In the rows, 100 means zero.
Rotation paths and how fast each direction turns (degrees each step)
Each turn is a multiple of 5 degrees from 10 to 175, or 0.
Each row of a path follows its step; steps can be skipped.

step 5: 105	69	110	109	78	83	47	95	107	70	120	109	109	79	114	109	111	81	86	87	97	139	100	79	139	91	57	74	112	120	83	103	79	120	59	68	117	133	165	97	67	126	93	82	74	115	129	91	126	77	109	117
step 12: 137	103	51	82	68	86	20	114	85	90	88	103	90	87	141	59	83	83	85	113	121	127	95	119	125	81	101	57	135	78	99	111	101	91	123	86	76	114	132	68	92	108	129	87	93	95	100	96	120	79	122	90
step 15: 158	102	112	87	98	117	93	92	101	48	112	103	104	71	98	152	66	119	63	103	83	138	105	106	83	100	107	47	165	90	93	80	86	81	85	96	126	109	127	102	113	127	94	110	84	86	113	108	125	64	105	113
step 16: 140	63	117	76	78	83	92	82	127	46	124	142	101	120	116	83	107	95	90	81	95	100	100	90	69	110	129	126	79	74	104	103	120	59	117	118	110	100	103	98	138	124	108	89	76	99	80	149	99	45	133	106
step 18: 102	124	135	118	97	103	71	96	133	54	52	120	116	92	129	125	60	110	103	118	107	113	85	167	127	96	94	94	124	89	96	158	107	69	70	103	93	90	108	129	109	115	97	120	59	118	81	100	73	101	90	91
step 25: 136	137	104	94	107	137	87	88	86	67	70	98	94	61	84	140	69	79	126	75	101	102	93	118	77	105	88	104	115	76	103	146	98	77	123	94	82	91	90	108	160	146	89	94	92	94	105	135	74	45	127	103
step 30: 86	102	58	107	67	47	113	85	49	86	117	82	109	88	64	118	123	72	150	77	111	116	96	70	118	85	102	92	98	117	132	103	59	59	115	93	99	87	132	114	95	114	69	67	86	108	86	133	91	65	110	99
step 33: 115	85	78	142	80	98	85	87	98	67	119	62	70	104	75	91	112	106	129	105	99	62	147	134	101	60	76	95	97	117	117	110	85	76	124	101	127	75	107	126	154	118	134	77	99	49	98	80	96	68	103	89
Directions:
108	101	93	104	105	98	97	90	95	105	102	101	101	103	98	107	95	111	104	104	92	99	92	105	88	96	104	96	98	90	102	96	97	105	95	109	102	104	92	105	98	101	95	104	87	105	121	104	92	110	99	90 -> 155
88	100	104	95	98	100	97	94	97	105	104	101	110	102	109	93	96	101	113	98	102	98	101	97	98	94	88	93	109	89	107	98	93	111	94	93	93	97	96	89	101	97	97	98	87	100	91	98	114	107	107	100 -> 45
111	95	95	101	106	111	99	97	91	94	92	103	105	108	85	107	107	110	104	109	104	103	100	103	108	93	89	110	104	97	89	101	98	99	95	100	98	87	94	99	98	91	96	95	104	106	91	102	105	96	97	95 -> 95
97	104	102	108	91	103	100	105	103	91	92	111	97	105	102	106	90	110	89	103	95	102	90	94	103	104	111	97	103	88	109	89	109	97	102	99	91	96	99	97	97	103	109	106	96	104	90	102	105	91	98	94 -> 10
98	104	110	100	108	103	97	86	105	97	96	106	96	112	100	103	97	91	102	93	102	107	110	92	110	91	102	101	101	104	104	94	105	100	84	101	95	96	106	109	102	102	105	106	103	96	109	85	100	107	95	94 -> 80
96	104	96	87	107	98	95	98	97	91	113	106	107	94	90	103	103	115	96	101	95	94	104	89	101	95	103	100	105	100	107	96	102	96	93	101	103	113	99	105	103	111	94	98	109	95	86	104	95	107	103	103 -> 45

step 4: 78	87	99	96	116	108	105	83	124	96	92	75	69	121	71	102	88	92	138	71	94	115	106	102	13	95	132	64	146	104	92	68	129	85	90	105	114	74	91	117	134	107	140	116	86	98	123	115	112	106	47	106
step 8: 60	94	104	68	88	138	118	88	108	93	66	118	121	116	89	112	114	77	135	87	107	144	88	129	86	100	67	104	117	145	149	109	110	81	124	144	70	106	79	80	128	83	87	115	115	67	123	101	68	88	89	51
step 11: 87	132	69	98	51	113	138	98	91	57	97	79	86	122	118	91	100	76	160	79	104	107	110	106	71	143	103	78	103	123	138	95	94	95	110	121	106	137	120	146	90	121	79	78	66	93	88	86	78	85	79	65
step 17: 75	123	52	73	97	128	87	98	81	58	96	124	67	107	78	138	109	99	146	90	85	129	109	100	35	121	110	111	96	124	81	96	104	75	94	57	107	100	57	139	110	101	107	124	74	75	89	118	73	89	120	88
step 20: 93	143	50	128	87	121	98	74	104	92	61	112	102	108	81	95	85	108	111	74	94	104	88	74	68	87	158	101	106	112	82	74	89	105	64	98	87	89	123	103	123	118	95	139	109	64	70	116	95	64	57	43
step 24: 85	100	130	98	93	90	118	84	95	23	52	81	112	93	103	96	87	76	84	96	112	115	76	146	93	124	115	99	119	112	126	93	121	112	77	94	79	151	67	152	83	125	100	111	129	79	121	117	76	84	81	66
step 27: 86	102	96	100	97	107	129	49	81	101	114	61	129	103	103	114	86	66	128	106	85	156	97	121	95	130	67	94	149	145	93	101	101	117	74	122	89	107	92	96	124	86	72	100	75	66	120	149	86	88	88	50
step 30: 94	126	90	85	117	87	137	81	110	113	95	65	110	115	121	92	87	79	149	74	106	118	115	98	55	124	107	86	104	102	138	80	135	102	91	72	110	132	31	138	109	102	108	79	79	116	65	106	68	83	65	64
Directions:
101	97	102	96	102	97	106	106	97	95	92	101	101	116	108	104	104	103	101	102	119	90	94	100	99	102	99	107	97	102	97	104	102	91	97	96	95	106	94	90	95	93	103	111	97	101	110	106	88	91	110	106 -> 45
97	91	93	103	96	101	105	96	102	102	109	87	91	99	98	110	112	105	100	98	105	103	105	96	99	103	105	98	113	102	102	95	85	101	105	94	100	109	87	100	102	101	83	98	104	110	96	100	95	94	103	96 -> 135
96	106	100	97	95	99	103	96	85	101	94	101	97	88	103	102	101	113	87	97	104	102	106	92	93	101	107	107	95	114	104	102	100	105	102	100	108	102	106	104	98	112	103	107	96	96	104	105	102	104	115	89 -> 10
102	101	100	121	92	91	90	101	100	93	100	92	100	105	102	99	95	104	91	93	96	100	102	106	100	94	91	102	100	91	93	94	97	105	101	105	106	105	107	102	84	98	98	105	101	101	105	96	84	101	97	91 -> 80
100	105	98	105	99	97	86	104	108	103	102	112	98	104	98	108	108	101	104	94	106	107	103	104	104	102	104	110	94	103	97	114	89	100	98	110	95	98	99	108	99	111	102	100	91	98	100	91	106	82	97	98 -> 125
99	103	104	104	94	93	100	99	89	99	100	96	108	118	85	99	104	108	102	105	91	100	99	100	103	106	104	85	88	102	107	103	88	104	91	94	100	96	104	98	106	98	98	96	86	98	96	103	96	101	104	106 -> 70

step 5: 112	101	78	96	112	134	113	132	100	100	109	134	146	146	82	105	90	127	128	134	72	110	99	122	97	69	106	61	89	157	102	112	109	74	92	120	115	108	90	107	91	96	67	116	107	120	107	78	94	104	57	92
step 12: 117	104	76	71	134	116	114	123	114	102	110	143	185	125	107	99	87	146	132	108	70	101	135	83	118	105	104	96	94	99	103	54	87	92	106	64	111	117	113	93	102	86	80	120	92	100	105	109	91	100	113	106
step 14: 91	78	98	91	132	72	85	124	78	64	78	95	153	103	112	118	84	135	110	99	84	92	73	61	83	96	147	65	109	111	117	81	90	62	67	98	82	125	89	98	95	91	116	110	57	73	120	97	120	99	112	90
step 15: 63	84	98	73	95	118	82	129	95	116	142	149	117	102	115	89	125	99	113	97	99	108	80	137	121	112	76	62	111	143	106	66	82	113	97	86	92	112	92	116	95	77	75	114	116	71	146	56	88	105	90	119
step 18: 93	99	73	56	108	114	125	97	104	85	91	142	117	120	111	155	78	127	58	108	61	110	113	97	99	110	107	58	92	113	110	72	95	67	89	94	92	86	114	132	66	112	75	95	117	76	110	81	79	134	119	88
step 26: 94	99	61	85	125	89	88	113	103	87	118	105	121	95	103	79	102	121	90	82	107	100	73	71	96	106	85	31	115	142	119	128	58	85	79	125	83	122	97	96	90	89	89	124	85	63	124	77	122	96	135	65
step 31: 96	82	55	76	104	75	83	131	124	134	108	158	132	69	101	106	108	123	109	88	76	77	78	104	87	122	92	93	95	114	116	65	59	85	127	96	104	101	123	76	58	93	81	106	97	53	105	88	101	95	123	92
step 33: 100	114	111	115	122	108	62	124	73	98	88	126	137	89	137	114	89	95	74	75	75	79	58	97	99	74	120	52	103	146	114	72	76	102	110	94	123	118	83	107	93	77	69	128	92	98	121	66	91	114	94	68
Directions:
85	111	98	91	91	95	93	113	103	94	108	94	94	99	98	110	97	107	117	100	103	96	100	99	91	100	106	100	105	99	98	102	97	105	109	103	100	110	98	107	96	104	106	94	104	92	93	96	109	105	104	102 -> 65
100	114	96	108	99	102	114	106	107	99	101	93	103	96	103	95	97	100	98	101	99	91	93	87	106	99	96	100	99	106	104	95	98	103	104	111	114	103	93	105	102	97	102	109	118	107	102	100	94	103	90	106 -> 65
97	99	98	116	103	90	106	94	105	96	108	111	101	94	85	106	96	93	105	102	105	100	106	107	101	103	94	106	94	103	107	92	104	103	109	90	97	111	97	106	110	87	101	106	98	94	95	105	98	105	104	96 -> 90
99	98	101	99	98	94	91	92	110	106	96	103	97	96	99	100	98	100	93	92	102	97	92	113	96	89	93	95	99	90	103	88	96	108	105	104	96	88	94	103	88	96	110	102	110	102	97	86	95	97	105	94 -> 160
96	99	102	110	89	95	102	108	98	106	109	96	106	105	101	100	109	94	100	113	106	105	98	116	97	97	91	108	109	113	96	108	94	96	95	103	97	94	110	99	94	94	105	100	101	107	101	93	103	106	92	100 -> 175
99	102	86	92	103	88	106	88	100	111	96	101	108	102	103	109	99	113	97	98	109	104	118	97	102	104	99	107	94	100	95	102	103	93	104	106	111	99	104	101	89	99	102	102	100	99	92	98	104	99	93	97 -> 60

step 2: 112	87	61	67	48	99	90	96	70	103	104	89	95	89	109	83	108	71	106	99	108	72	93	106	113	116	138	85	102	156	102	101	92	95	98	151	82	88	103	73	86	142	122	91	84	109	61	90	108	151	79	106
step 3: 106	113	124	75	91	70	82	93	60	124	94	82	141	137	113	95	121	95	88	100	90	77	126	86	114	115	97	105	52	149	101	79	105	105	73	77	117	61	109	106	84	77	93	90	106	106	130	42	75	78	101	127
step 5: 114	128	67	72	84	108	87	142	100	82	128	47	138	126	108	36	101	90	82	116	82	75	130	105	135	107	87	115	88	134	90	90	94	95	102	89	107	98	94	96	90	105	66	71	104	75	72	87	108	106	95	91
step 7: 100	89	79	100	44	61	48	118	86	65	97	77	103	88	101	104	114	94	72	132	111	58	101	100	118	77	86	83	95	129	104	80	95	99	87	104	106	110	118	124	80	101	85	58	86	120	141	82	106	121	113	55
step 8: 54	142	107	93	108	97	107	96	61	115	97	59	100	142	147	98	139	96	107	102	108	87	85	103	100	85	83	101	127	124	95	100	79	117	97	108	70	74	119	65	113	106	57	92	110	86	66	66	113	86	118	75
step 14: 72	93	66	84	101	121	41	113	106	128	113	108	93	96	97	122	140	109	59	103	105	40	154	93	117	122	99	47	103	114	102	94	82	82	85	97	88	71	114	107	119	93	99	82	108	94	91	80	102	119	95	107
step 17: 99	75	86	90	51	92	83	62	107	113	84	68	98	72	121	91	133	88	115	133	116	92	112	76	133	122	99	61	106	153	90	77	117	115	84	105	81	87	88	62	77	118	93	50	126	90	115	83	102	100	77	87
step 24: 91	56	59	104	97	86	91	99	76	61	105	99	95	68	136	106	91	98	95	90	111	42	125	94	97	105	106	73	111	137	117	79	86	74	87	82	94	98	157	95	75	86	79	80	101	121	106	59	89	133	104	95
Directions:
101	107	86	111	103	99	111	103	96	88	114	109	99	98	103	97	109	92	100	101	107	94	104	110	97	100	98	105	102	113	96	106	91	102	100	103	104	110	102	101	97	106	103	108	89	99	101	96	108	89	99	102 -> 130
105	103	93	106	107	111	102	106	104	103	95	98	93	100	89	99	111	98	107	106	106	102	106	89	96	90	91	99	92	99	110	97	98	109	89	103	102	99	101	103	98	106	86	104	116	92	96	102	98	98	97	105 -> 80
110	113	97	90	104	94	104	98	103	94	100	101	96	120	112	103	96	107	95	108	98	100	99	98	96	87	97	103	102	91	102	99	92	91	105	105	101	106	94	95	111	104	98	99	107	103	94	104	110	99	99	93 -> 100
108	103	97	102	104	107	105	94	109	104	108	98	108	111	94	96	104	93	90	99	82	97	108	108	102	104	99	97	86	98	109	105	107	102	90	100	101	98	98	100	98	93	106	105	95	99	102	111	102	108	109	92 -> 45
107	95	94	103	85	103	88	104	94	106	100	91	112	104	92	91	105	92	112	90	98	103	86	107	107	86	97	101	95	91	99	101	94	96	104	102	102	109	96	99	97	100	105	100	100	102	92	98	104	94	101	97 -> 140
111	93	91	92	105	92	92	98	103	104	88	106	98	106	110	98	99	98	112	99	104	93	109	105	95	103	108	98	101	105	105	103	109	96	97	94	100	110	103	95	82	97	111	100	109	97	101	105	97	97	95	105 -> 100
89	102	102	108	95	96	106	92	94	100	88	110	93	98	103	96	108	109	105	111	87	102	90	97	99	93	106	105	90	101	98	96	104	103	96	114	90	103	96	97	94	99	110	99	96	86	98	98	100	100	102	95 -> 40
